[[127 118 125 134 121 134 132 128]
 [130 123 128 135 122 135 134 128]
 [133 118 127 136 123 129 136 123]
 [136 133 139 125 140 111 141 129]
 [132 123 135 127 131 115 145 128]
 [145 126 122 115 124 108 144 116]
 [140 148 144 149 136 125 118 141]
 [137 131 119 126 129 121 151 113]
 [133 119 123 138 123 133 136 123]
 [135 128 137 126 132 110 146 130]
 [132 118 129 135 123 134 131 128]
 [144 125 124 109 131 119 141 113]]
119

[[113 131 128 130 127 122 137 129 138]
 [131 132 128 127 127 133 125 125 124]
 [151 130 127 122 128 144 110 122 105]
 [135 126 128 128 129 131 124 129 125]
 [136 120 128 127 131 125 124 132 126]
 [136 135 127 123 126 142 118 120 112]
 [135 125 128 128 129 127 125 129 126]
 [129 127 127 127 129 127 127 128 126]]
127

[[122 129 128 133 123 128 128 126 140 125 135 127 124 120]
 [128 120 128 146 128 128 128 125 134 128 135 124 124 126]
 [119 140 128 113 124 128 128 129 138 126 130 133 128 121]
 [116 133 127 127 119 127 128 125 146 123 136 129 123 114]
 [138 130 130 122 129 130 128 133 117 129 122 132 135 138]
 [135 116 129 152 142 129 128 127 125 137 133 122 126 137]
 [135 128 130 130 134 129 128 131 122 132 126 129 132 136]
 [139 130 130 122 125 130 128 133 118 126 122 132 135 137]
 [126 141 129 110 140 129 128 133 127 136 126 133 133 133]]
133

[[104 148 139 148 133 106 135 123 144 145]
 [130 151 147 136 135 140 119 113 107 131]
 [145 152 125 136 117 128 131 128 143 124]
 [114 149 125 121 124 147 124 142 132 131]
 [151 109 121 123 106 113 120 132 132 106]
 [149 110 142 118 129 119 127 138 129 131]
 [108 128 123 121 121 146 114 118 115 139]
 [119 123 133 136 107 136 142 106 137 152]
 [115 123 128 112 136 121 141 132 144 148]]
132

[[128 127 128 127 128 129 127 129]
 [130 121 133 127 127 119 126 131]
 [106 137 118 119 118 148 138 130]
 [127 116 114 138 133 120 139 138]
 [128 132 117 132 125 144 135 126]
 [124 124 136 124 119 121 122 130]
 [130 122 137 125 129 115 127 130]
 [139 112 134 132 144 115 126 132]
 [131 139 140 119 121 134 117 117]]
134
---
[158 127 123 129 120 122] gives 122
[139 150 158 148 117 116 108] gives 108
[146 127 154 122] gives 122
[150 135 105 130 141 103] gives 103
[129 138 152 124 127 122 139] gives 139
[114 131 157 112 117 131] gives 131
---
132  129  130  136
153  127  128  129
141  134  121  137
⇒ 128

106  124  130  126  134  133 ⇒ 126

136  139  129  105  122  118
132  125  123  121  129  125
⇒ 121

129  125  150  134  135  127  124 ⇒ 127

119  123  124  125  101  135  127 ⇒ 123

143  106  138  127  119  151 ⇒ 127
---
[[131 136 125 117 134]
 [106 106 136 140 146]
 [140 122 130 131 121]] out 130

[105 108 104 127 141 140 136] out 141

[[137 116 132 106]
 [119 142 123 152]] out 142

[122 124 125 153 103] out 125

[145 121 136 129 116 104 150] out 116

[142 157 134 129 127 132] out 129
---
[ 99 107 140 108 112 109 135] ⇒ 99, 135

[134 152 150 127 139 156] ⇒ 134, 156

[103 104 156 124 154 114 106] ⇒ 103, 106

[[130 136 146 106]
 [129 135 116 122]] ⇒ 130, 122

[133 123 100 141 108 132] ⇒ 133, 132

[[134 142 113 142 152 136]
 [127 123 126 132 134 130]
 [134 135 130 132 134 125]] ⇒ 134, 125

[[118 105 128 125 122 134]
 [129 130 121 120 126 136]] ⇒ 118, 136
---
[[124 153 133 149]
 [143 102 101 103]
 [124 116 101 125]]: 149

[[127 111 119 119 123 126 106]
 [117 114 148 111 134 129 111]
 [124 116 135 133 126 131 118]]: 106

[[129 131 130 135 131 135 126]
 [117 152 148 131 124 120 127]
 [133 114 136 128 113 119 142]]: 126

[[122 152 142 136 143]
 [134 152 128 140 115]
 [133 152 133 135 116]]: 143

[[115 138 130 120 113 134]
 [116 140 124 132 120 125]
 [145 135 106 122 126 137]]: 134

[[134 136 131 134 127 127]
 [141 155 142 129 110 116]
 [132 119 127 125 133 137]]: 127

[[153 111 107 102]
 [129 130 112 118]
 [133 113 117 117]]: 102

[[148 111 128 136 104]
 [ 99 111 122 148 151]
 [125 104 156 125 143]]: 104

[[139 116 107 147 115]
 [125 154 139 129 108]
 [115 105 138 140 139]]: 115
